Here is a table of points, one per row:
array([-0.65, -0.79, -1.16, -0.24, -0.66, -1.21, -0.88, -1.13])
array([ 0.18,  1.61,  0.93,  1.27, -0.82,  0.31, -0.20, -1.30])
array([-1.06, -0.04, -1.22,  0.79,  0.58, -0.51,  0.32, -1.19])
array([ 0.30, -0.22, -1.15,  0.75,  0.62, -0.70, -0.30, -1.37])
array([ 2.34,  1.42,  0.68, -0.41, -0.64,  0.20, -0.61, -0.08])
array([-0.06, -1.00, -1.49, -0.58,  0.14,  0.33, -1.85, -0.50])
array([-0.02, -0.82,  0.90,  0.70, -0.05, -0.11, -0.03,  0.34])
array([-0.26, -0.73, -1.16, -0.85, -1.11, -0.43,  0.05, -0.33])
array([ 0.12,  2.42,  0.98,  0.55, -0.49,  0.38, -1.01, -0.23])
array([-1.17,  0.66,  0.22, -0.36, -0.50, -0.87,  0.21,  0.00])
array([-0.57,  1.22,  0.63, -1.24,  1.16, -0.41, -0.37,  0.34])
array([ 0.00,  1.17,  0.58, -1.07, -1.26, -0.74, -0.39, -0.18])
array([-0.63, -0.59, -0.69,  3.11,  1.98,  1.50,  0.93, -0.25])
array([-0.54,  0.60,  0.60, -0.77, -0.32, -1.04, -0.48, -0.84])
array([ 0.21, -0.70,  1.28,  1.66,  0.95, -2.90,  1.35,  3.33])
array([-1.09,  0.84, -0.78, -0.65, -0.91, -0.07, -0.17,  0.02])
array([-0.66, -0.79,  1.14,  1.22, -0.55,  0.07, -0.39, -0.07])
array([-0.80, -0.82, -1.64, -2.21, -0.89, -0.78, -0.29, -0.01])
array([-0.94,  0.95,  0.78,  0.06, -0.28, -1.02, -0.49, -0.32])
array([ 2.82,  1.11,  0.79, -1.55, -0.72,  0.07, -0.86, -0.58])
array([ 0.09, -1.58, -1.06,  1.15,  1.07,  2.05,  2.48,  2.59])
array([-0.24,  1.56,  1.01, -0.43, -0.77,  0.21, -0.48,  0.65])
array([ 0.44, -0.69, -0.02, -0.87, -0.62, -0.44, -0.50,  0.22])
array([-0.27,  0.25,  0.89,  0.79, -0.31,  0.29, -0.13, -0.79])
array([-0.35, -0.95, -1.16,  1.49, -0.04, -0.46,  0.15, -0.15])
array([-0.32, -1.52, -1.04, -1.76, -0.05,  1.79,  1.41, -0.49])
array([-0.11,  1.11,  0.20, -1.26, -0.82, -0.85,  0.26, -0.47])
array([-0.70, -0.46, -1.35,  0.98,  1.43,  2.19,  3.05,  2.51])
These points spread out most along one direction. How far along it is each point below, from 0 to 9? The average is between 4 and 5, and the first point in the table lies past the average.
array([-0.06, -1.03, -1.35, -2.27, -1.34, -0.65, -0.49,  0.83]) 5
array([ 0.26, -0.81,  0.97,  0.21,  0.04,  1.61,  1.79,  2.28]) 2
array([ 0.29,  0.87,  0.76,  1.23,  0.75,  0.19, -0.63, -0.24]) 5
array([-0.24, -1.30, -0.65,  1.75,  1.96, -0.82, -0.54,  0.65]) 3
array([-0.76,  1.54,  0.53,  1.21,  1.31,  0.20,  0.21, -0.36]) 4
array([-0.44,  0.75,  0.03, -0.88, -1.13, -0.38, -0.85, -1.16]) 6
array([-0.29,  1.10,  1.05,  0.77,  1.22,  2.27,  1.00, -0.64]) 3
array([ 2.22,  0.40,  0.89,  0.71, -0.96, -0.59, -0.18,  0.19]) 5
array([ 0.24, -0.50,  1.26,  1.17,  0.82, -0.87, -0.54,  0.85]) 4
array([ 0.10,  1.99,  0.83, -0.53,  0.65, -0.77, -0.70, -0.40]) 6
array([ 0.24, -0.43, -0.75, -0.89, -0.90, -0.83, -0.50, -0.23]) 5
array([-0.39, -6.84, -1.45, -0.68,  0.20,  2.43,  0.57, -0.18]) 1
array([ 0.36, -0.10, -0.81, -1.61,  1.15,  1.28,  0.24, -1.03]) 4
array([ 2.42,  1.13,  1.02, -0.46,  0.10,  0.08, -0.16, -0.30]) 6
